One vector is turned by the same rotation once a step. Each row is the vector after some number of steps, and that number follows the row.
The counts run from 0 to 789.
[ -9.6   8.6   7.4  -3.5 -26.2  -4.6 -15.0 -21.0   5.4 -14.2 -17.2  20.3
 -15.2  10.7  21.6  17.5 -13.2   1.4  -8.0  20.6  -5.2 -18.3  14.1  -5.0
   0.4  14.7  -0.8  13.9   6.0   1.1  -0.2  10.2 -17.0 -16.1  -1.2 -18.6
 -10.6  -6.3 -15.4 -16.8 -15.8] | 328
[ -4.3   3.3  25.7  16.7  -6.1   1.2  -9.5 -16.6 -17.5 -15.2   8.1   8.4
 -16.2  -9.6   6.9  -7.5 -18.1  29.0   8.4   9.0  -8.4 -15.2  13.6  -5.0
  -6.6  22.2  -4.4  10.0   7.1  -4.8   9.3   2.0   8.8 -17.3  18.3  26.3
 -14.0 -26.4 -11.4   5.3  -2.7] | 666
[  1.3  12.9   4.2  -3.8 -28.9  -3.9   4.9 -21.9   3.3   6.6 -15.2   6.7
 -15.9 -19.7 -10.4  -0.5  -5.4   9.3   0.1  22.7 -16.5   0.6  36.8   8.9
 -10.1   6.5 -11.0  -8.5  12.3   0.0  20.0  -0.8  -6.5 -19.6   0.6  -3.3
   4.6 -15.3   3.0  -8.0  11.7] | 336
[  6.4   2.4  -3.2   8.4 -14.6  -3.3 -10.8   1.6  20.2  -7.3 -23.5  -4.5
 -17.0   4.9  20.0  20.0 -10.2  13.9  -2.6  13.7   1.1  -5.0  19.2 -13.0
 -21.3  -2.5 -31.6  15.0   7.5 -17.4 -10.9  10.4  -7.4   9.3  14.9 -18.3
 -13.3 -13.8  -5.1 -14.3  -9.1] | 483
[ -0.7   4.9  13.6   5.5 -30.1 -14.9  -4.7 -10.6  -3.4  -8.6  -6.5  10.6
  -1.6  -9.3  -1.9   1.1 -17.4  12.8   4.6  12.8  -4.7  -7.8  19.2 -18.1
  -9.9  32.0  -6.6   7.3   4.5   7.7  10.3 -10.4  -4.2 -23.8   1.3  12.4
   8.2 -33.6  -5.4   5.0   0.5] | 780
[ -3.0 -10.0  -5.2   4.7  -9.8   7.9  -6.1   0.0   1.1   5.3 -32.0   2.0
  -5.8 -14.3  -7.0  11.8 -32.7   9.9   6.3  -7.5 -14.2   8.9  16.2 -11.7
  -5.1  14.8 -19.3   9.1   0.8  -8.5  17.6 -10.6  13.4 -10.1  -8.9   8.1
 -18.5 -37.2   0.8   1.4  13.8] | 585
[ -1.9   2.9   7.5  11.3 -14.3 -16.7  -1.3 -21.6 -10.0 -20.1   2.8 -12.7
 -27.8  -2.6  18.3   0.5 -13.5  -0.2  -0.8  -1.4  -6.8 -24.1   7.9  -9.4
  17.9  10.2  28.2  -4.1  21.8  12.7  15.7   1.5  -7.5 -10.3  11.3   0.9
 -22.9 -10.0 -16.7  -9.4  12.8] | 537
[  9.2  -3.9  11.1  -3.6 -10.5  -7.1   6.6  -6.4 -15.8 -10.6 -17.9   2.3
  -6.5  -4.3  13.7 -28.9 -13.8   8.7  17.5  -6.3   5.5  -9.5  -7.2  10.0
   7.8  10.0  -2.8  16.9  23.0 -12.0  24.4  -1.0  10.0 -19.0  -9.2 -19.4
 -21.5  -1.2  24.2  -3.4   9.4] | 723
[  8.5   2.2  12.8   0.3 -15.5   6.3  -2.7  -3.8  24.5  -4.0 -39.1  -2.0
  -9.8  -0.3 -11.7  23.2 -14.6  -1.5  21.5  -2.7  -2.5   9.0  17.5  -7.8
  -2.3  -3.2 -27.0   1.8  15.9 -14.7  12.8  13.4  -3.0 -12.1   6.7 -22.9
 -11.3  -2.9  -2.5 -18.9 -15.4] | 596
[ -2.3  -8.3   1.8  15.3 -17.8 -12.6 -26.6 -19.7 -18.9 -17.2 -23.4  -8.2
  -9.1  -6.0  11.1  -5.4  -8.6  20.3   3.6  17.4  -7.0 -21.3   3.5   3.4
 -12.4   4.0  -5.5   0.5  29.9 -10.8  11.3   1.9   8.7   1.6  12.6 -10.9
  -8.7   4.3  12.2 -13.1   8.8] | 83
[ -0.5   4.2  -8.9  12.0 -24.7  -3.2  -1.9  -4.3  -2.2 -22.8 -16.9  11.1
 -16.0  13.7  21.3 -17.7  -5.5  12.2  12.5  -8.5  -4.5 -10.0  14.2  -8.6
 -21.3  22.5 -19.7  -1.0  11.1  20.2  12.4  16.0 -18.4  -4.6  -6.8 -15.4
  -6.4  -0.7   0.6   3.9  10.2] | 176
[  4.5  -3.8  13.0  11.6   5.3   8.1  19.5 -10.9 -13.9 -27.2   7.0  13.7
 -35.1  10.5  13.5   0.2  -2.2  -2.9  12.1 -10.9 -16.4  -8.4  -8.6   1.8
  10.0  -5.1 -11.2   0.1  19.1  -7.9  16.4  11.8  10.1  -9.8   4.6   4.4
 -33.9 -11.0   0.3  -2.9   1.9] | 112
[ 26.2  -3.1   8.8  -1.9  -7.7 -16.7   6.4   3.9  10.2  -7.0 -33.9   0.0
 -30.8 -16.8  -3.8  -1.1  -8.2  11.4  22.2  10.0  -1.9   7.9  12.5   1.4
 -14.9  -8.1 -21.2  -2.8   0.5  -9.5  11.4   5.2 -13.0 -14.7 -10.4 -22.9
  -7.8  -2.5  -0.6 -16.4   7.4] | 167
[  6.0 -10.4  -2.4   5.3 -10.6  -2.0 -18.4 -22.4  -4.3   4.9  -6.3  13.5
 -13.7  -1.3  15.6   5.0 -13.0  -4.6 -13.0  12.8 -12.6  -7.7  -7.3   4.6
  -5.7   3.6 -20.9  -1.6   9.3 -19.0   8.2  13.2  10.1   7.2  12.3  -6.6
 -44.1 -27.8   9.7  -1.0  15.7] | 563
[  5.9   6.4  15.6   0.0 -11.1  -7.3   9.4  -2.1   7.0 -14.4  -4.6  -5.6
 -21.5  -7.2   5.4  -0.3   5.5  17.6  13.3  16.3   5.4 -14.3  30.1  -7.0
  -3.4  29.2 -39.3   4.0  14.3  -3.6  13.9  -1.8 -13.9 -14.4 -13.7   0.2
   2.7 -12.3   7.1 -11.0  14.2] | 492
[ -1.0   0.7  -8.0  -4.2  -2.1  -5.1   5.2 -12.6 -18.8  -7.4 -10.9  17.9
 -22.8   1.2  25.4 -22.0 -16.7   6.0  -7.6  10.0  -4.7  -7.5   8.0   5.6
  -1.5  19.1   6.0  22.3   7.0   3.6  17.3   4.5   1.9 -17.8 -16.8 -16.4
 -23.8 -10.1   7.1  -5.1  25.2] | 6
[ -5.1  12.0   8.4  -1.3 -12.3  -0.1  -3.5   6.3   5.0   2.9  -5.7   2.5
 -17.2  -8.0  20.5  -3.1 -21.9  27.8  -4.1  16.3 -14.4  -4.1  40.5   5.5
 -18.8   9.9 -11.6  -5.9  20.1  -5.0   0.7  10.3   4.5 -16.0  11.9  15.7
  -0.8 -22.3   1.4  -1.9 -11.5] | 663
[ -2.0  20.6  11.9   0.0 -10.5   8.3  13.2   3.6  15.0 -16.2 -10.0  20.5
 -19.7  14.2  24.3   9.6 -15.7   2.9   0.7   2.6  -4.3   9.0  27.7   2.4
  11.6  -1.9 -19.5   2.7   5.7 -12.1  14.2  16.7 -11.0  -7.6  -4.1 -10.0
 -14.7 -10.1  -6.7  -5.7 -22.3] | 752
[  3.5   3.4  18.9 -13.1  -8.6   4.6  -9.7   6.7  10.0   9.8 -16.6  15.0
  -6.8 -16.3   6.1  -2.7 -23.1  11.5  -0.6   8.0   3.1   9.8  26.2   6.1
  10.1  18.1 -23.3  -3.1   6.4  -1.5  22.9   8.7   3.1 -24.9 -14.5   1.5
  -9.7 -22.3   0.5  -1.3  -1.9] | 142
[  8.9  17.8  18.1   5.2 -20.2   8.1   6.1  -2.0  24.8  -4.3 -10.5   4.7
 -19.8   2.1  15.5   1.4  -7.3   2.0  -0.5   5.9   1.3  -1.9  12.3   2.5
  -9.7 -19.5 -34.1  10.6   9.0  -9.7  12.3  21.4 -16.9 -12.5  11.0 -16.6
 -12.4 -19.0   2.9  -7.5 -14.3] | 36
[ -7.0   0.7  22.7   2.9 -20.8  11.3   8.5 -20.9  17.1  -6.8  -1.3  -3.7
 -22.7   1.3  16.7  -2.6  -9.3 -12.7   9.6 -11.4 -16.8 -15.6   9.9  -1.2
   6.2 -19.7  -7.5  -1.3  16.4  -3.5  11.0  -3.1  -3.6 -18.6  19.6  13.5
 -23.2 -17.3 -18.5  -4.2  16.6] | 228
[ -3.8  11.3   4.9  -4.6 -10.1  -7.6   9.6 -25.1  -7.9   0.5 -14.6  -2.0
 -17.8  -9.7   9.6 -28.2 -21.0  -2.1   3.3   8.3 -11.9   5.7   9.5   4.1
 -12.9  -4.4  12.3  15.0   8.5  -8.6  24.1   2.2  -3.9 -19.2  -7.6 -14.4
 -24.0 -10.5  14.7 -15.0  22.6] | 8
[ -0.7 -17.4  -3.8  -3.9 -21.5   1.1 -27.5  -5.8 -13.2 -18.9 -29.0  12.7
 -23.9   3.2  25.1   2.2  -3.4   9.6 -13.5  13.1 -14.7 -23.7   6.3  11.7
   2.3  -8.8   1.7   2.4  19.8   1.3   4.2   0.5   8.9 -11.6   3.9 -13.4
 -15.0   1.8   5.6 -16.7  -1.6] | 524
[ -2.2   0.6  -9.2  22.8 -10.0   0.5  -3.4 -22.6 -18.8 -23.4 -11.0  -5.9
 -14.1   2.5  13.6   7.6 -11.1  11.5   8.4   1.8  -8.0 -15.8  -9.3  -3.1
   1.1   3.5   1.5   0.3   8.7  -9.0  25.0  14.0 -22.2   4.6   6.6 -27.6
 -34.4  -4.5   5.9 -13.7  -4.5] | 733
[  8.5   6.7   8.6  15.7 -46.6  -5.7   2.9   3.0  -3.4 -10.5 -20.1  18.0
 -13.5  -0.7   8.5  -8.2  -9.9  21.2   9.4  -0.7 -14.7   8.0  -3.6   6.4
  -1.2  -5.9  -8.5  -2.1  15.8  -7.9  -0.2  -1.7   1.3  -7.2  11.0   3.7
  -9.9 -29.3  -6.2   2.9 -21.1] | 349
[  7.6   0.1  24.1  13.8  -8.7   6.7   3.1 -12.8  -0.4 -11.2  -6.7   8.2
 -12.2  -6.9   7.4  -3.8 -17.2  11.0  13.2   7.3   1.0  -5.5   2.5   5.1
 -14.1 -28.3 -14.1  30.2  -8.5 -14.8  10.5   2.2   4.8  -7.7  17.2  -5.8
 -32.1 -24.4 -14.9  -2.3   5.2] | 32
[ 13.6  -0.3  17.9   0.9 -27.5   1.3  12.3   2.9  21.5  -2.8  -0.8  -5.6
 -15.4  -2.6  10.8   7.6 -20.0  -8.9   7.7 -12.1  -6.1 -10.2   7.5  -4.4
   5.3 -11.6 -21.5  -5.4  18.4  -3.8   3.7  -4.3   6.7 -23.3  13.1  14.1
 -10.6 -37.3  -4.0   6.5  -3.0] | 674
[  7.7   0.5  27.2   1.5 -16.8   1.0 -10.6  -3.1  -0.5 -13.7  -9.4  12.4
 -16.1  -8.9  -9.3  -7.5   3.3  20.1   7.4  12.6   0.5 -20.6  21.2   1.0
   1.3   4.2 -14.1   4.8  -0.5  24.3  23.8   7.3  -3.9 -21.4   1.0  -0.6
 -16.8 -13.2 -28.0   4.2  11.4] | 785
[  6.4 -12.1  -4.7   0.3 -13.5   0.5  -3.8   9.1   3.7   1.3 -25.5  -3.9
 -31.2   0.9  13.2  -6.5 -17.4  -6.3   4.2 -17.2 -18.5  -6.8  -1.2 -12.4
 -10.4   3.7 -25.8 -17.1  15.4  18.3   9.5   4.7  -3.9 -17.7 -13.1   1.8
 -10.0 -13.3   7.0  -7.1  23.1] | 697
[  0.5  17.5   2.3   6.9 -28.9   4.0  16.1 -14.0   6.4   8.1  -9.0   4.7
   3.9 -11.3   6.3  -5.3 -17.6   8.5   5.0   1.0 -10.5  10.7  28.7   1.2
   0.8   2.4 -12.8   6.8   9.7 -16.0  26.3  -2.4   3.9  -9.3   9.3  -1.0
 -21.8 -39.9   8.5  10.8  10.6] | 25
[  9.9   2.3  15.2  -9.1  -1.2   6.0  -8.1   9.0  13.7   9.2 -18.7   8.5
  -7.6 -19.0   6.0  -3.0 -32.9   8.5   6.4   4.3   2.3  10.5  34.3   3.5
   0.8   6.0 -19.2   3.1   4.7   2.8  23.3   7.2  11.2 -28.6 -10.2   2.6
  -9.3 -22.9  -1.4   2.0  -1.6] | 143
[  6.3  12.1  30.7  12.4  -2.0  -6.7   3.4 -17.0 -12.7 -19.7   5.8   9.4
 -23.8  -3.2   4.7 -18.1 -13.4   6.0  14.9   0.9  -3.3   5.0 -11.6   0.4
   2.6   1.0   0.2   1.3  21.4 -10.6  21.1  17.7   6.5  -5.2  17.9   5.6
 -26.4 -11.3  -2.4  -4.8  -1.6] | 553
[  9.3   8.8  22.3  -3.9 -34.2   0.9  -3.8  -3.3  13.9  -5.4 -11.5  17.8
 -13.8   3.1  14.7 -18.0  -2.1  13.7   1.1   3.2  -0.5 -14.3  12.9   9.8
   6.3  -8.7  -3.8  -6.4   9.9  15.1  11.1  18.0 -13.6 -17.2  11.2  -8.0
 -18.5  -6.7 -26.5  -0.4  -1.2] | 345
[ 15.2  -7.4   9.6   1.8 -18.8 -13.6  16.7  -8.2  -9.8 -12.5 -29.5   1.3
 -15.2 -20.1  -6.9   0.5  -6.9  12.2  30.5   3.8   2.2  -8.1   7.6   8.5
   4.4  12.9  -7.9  13.8  -2.3 -11.5  12.8 -24.6  -5.5 -20.6 -12.6 -13.5
  -8.1 -11.4  10.3  -9.6  12.8] | 609
[ -1.7 -14.7  -0.2  -4.6 -28.7  -9.8 -18.7  -6.6   9.1  -9.9 -30.5  -2.7
  -7.7   6.4  24.0  11.7 -16.5 -10.1 -10.5   5.1 -14.1 -24.6  16.5  -6.3
   7.4 -16.7   6.9   2.3  26.6  -5.7   1.7 -10.9  10.0  -8.6  12.6 -14.6
  -9.5  -7.9   6.7 -17.4   4.6] | 522
[ -0.9   8.6  -5.1  10.1 -11.2   7.6  12.5  -3.7   8.1 -19.5 -17.3  20.9
 -22.6   6.9  20.7  23.9 -23.2   1.8  -1.3   0.6 -15.5  14.2  25.7  -5.6
 -14.4  -4.0 -13.5  12.4   4.8 -13.8   0.7   8.9   4.6  -6.0   4.6  -1.1
 -11.2 -22.0   0.5  -2.1 -17.1] | 754
[  3.9   5.8  13.8   0.3 -19.5   4.9   6.9 -12.8  -8.3   2.8 -10.1  15.2
  -3.2 -17.2  -1.4   6.3  -4.7  22.8   1.7  23.2  -0.6   5.5  31.7  14.1
   8.7   7.2 -20.1  11.0  -1.8 -25.0  21.0  -0.8  12.4  -0.8   6.2  -5.5
 -27.3 -28.1   1.3   6.5   5.5] | 27
[  0.4  -4.1   8.8  -1.6  -9.1  -0.4 -11.6 -25.6  -1.7  -6.0 -33.0  16.0
 -10.6 -15.8  16.5  -1.4 -27.6 -11.7  -0.6   5.2 -11.1  16.7  24.8   5.1
   2.1  -1.9   6.5   5.9   9.4 -14.6  13.4  -3.8  20.5  -1.8   4.9  -5.5
 -20.2 -10.1  -4.3  -5.3  21.9] | 432
[ -3.1   7.5   5.0  14.3 -24.5  -8.3 -11.4 -10.3   8.5  -8.0  -6.0   3.2
 -11.0  -1.6  21.4  14.9 -20.1  -0.5  -8.7   6.1   3.2  -4.2  11.5 -22.5
 -13.2  13.5 -30.6  21.8  11.8 -11.5  -0.7  -1.5  -5.6  -2.0  10.0  -8.4
   0.0 -37.6   2.9   3.1  -4.2] | 41
[ 15.3 -11.0   1.2   1.8  -8.8 -10.6  -5.3  -8.7   7.3 -18.1 -31.1  -6.8
 -17.2 -10.7  11.1  11.3 -17.4   4.6  18.1  16.6   4.7 -11.3  25.0   3.6
 -14.9  -6.7  -0.5  -3.7  -7.4 -10.2   5.7   0.7 -15.3  -9.0   2.3 -24.9
 -16.7   5.8  -5.3 -16.0  12.3] | 613
[ 14.1 -14.3 -10.7   1.4 -10.3  -8.4  13.7   1.2   2.3 -13.7 -26.8  -2.6
 -12.1  15.0  -1.0  12.9 -28.3  -7.5  20.7 -19.4  -9.5  -3.5  15.8 -15.4
  -3.1   1.6  -1.8 -11.0  27.2   5.4  17.5   4.1  15.3 -11.9   4.7  -6.5
 -16.9 -12.1  10.4   0.9  -3.8] | 714
[ -2.1   3.7 -17.2  -7.3 -18.3 -12.1   1.4 -23.4   1.7  -1.4 -19.3   3.5
 -13.9   5.0  17.4  14.0 -17.4 -15.1 -13.9  11.8 -12.4   0.3  24.9  -4.4
   5.6  10.5   2.5  -0.6  20.4  -7.5  20.0   3.9  -0.6  -1.6  -3.7 -23.9
 -20.6 -16.5  17.1  -6.7   9.8] | 2
[  8.1 -13.4  16.7   0.0 -27.3   1.5 -20.0  -0.9   6.5  -1.2 -19.4   7.2
 -12.5  -3.3  19.1  21.2 -11.9   8.6  -9.5   3.0  -1.8 -14.6   2.3   3.6
  19.2   3.6 -25.2  -7.4  12.7 -17.1  -3.2  -3.8  12.4  -7.4  15.0   9.1
 -25.2 -29.9 -11.5  -0.2  -5.3] | 677
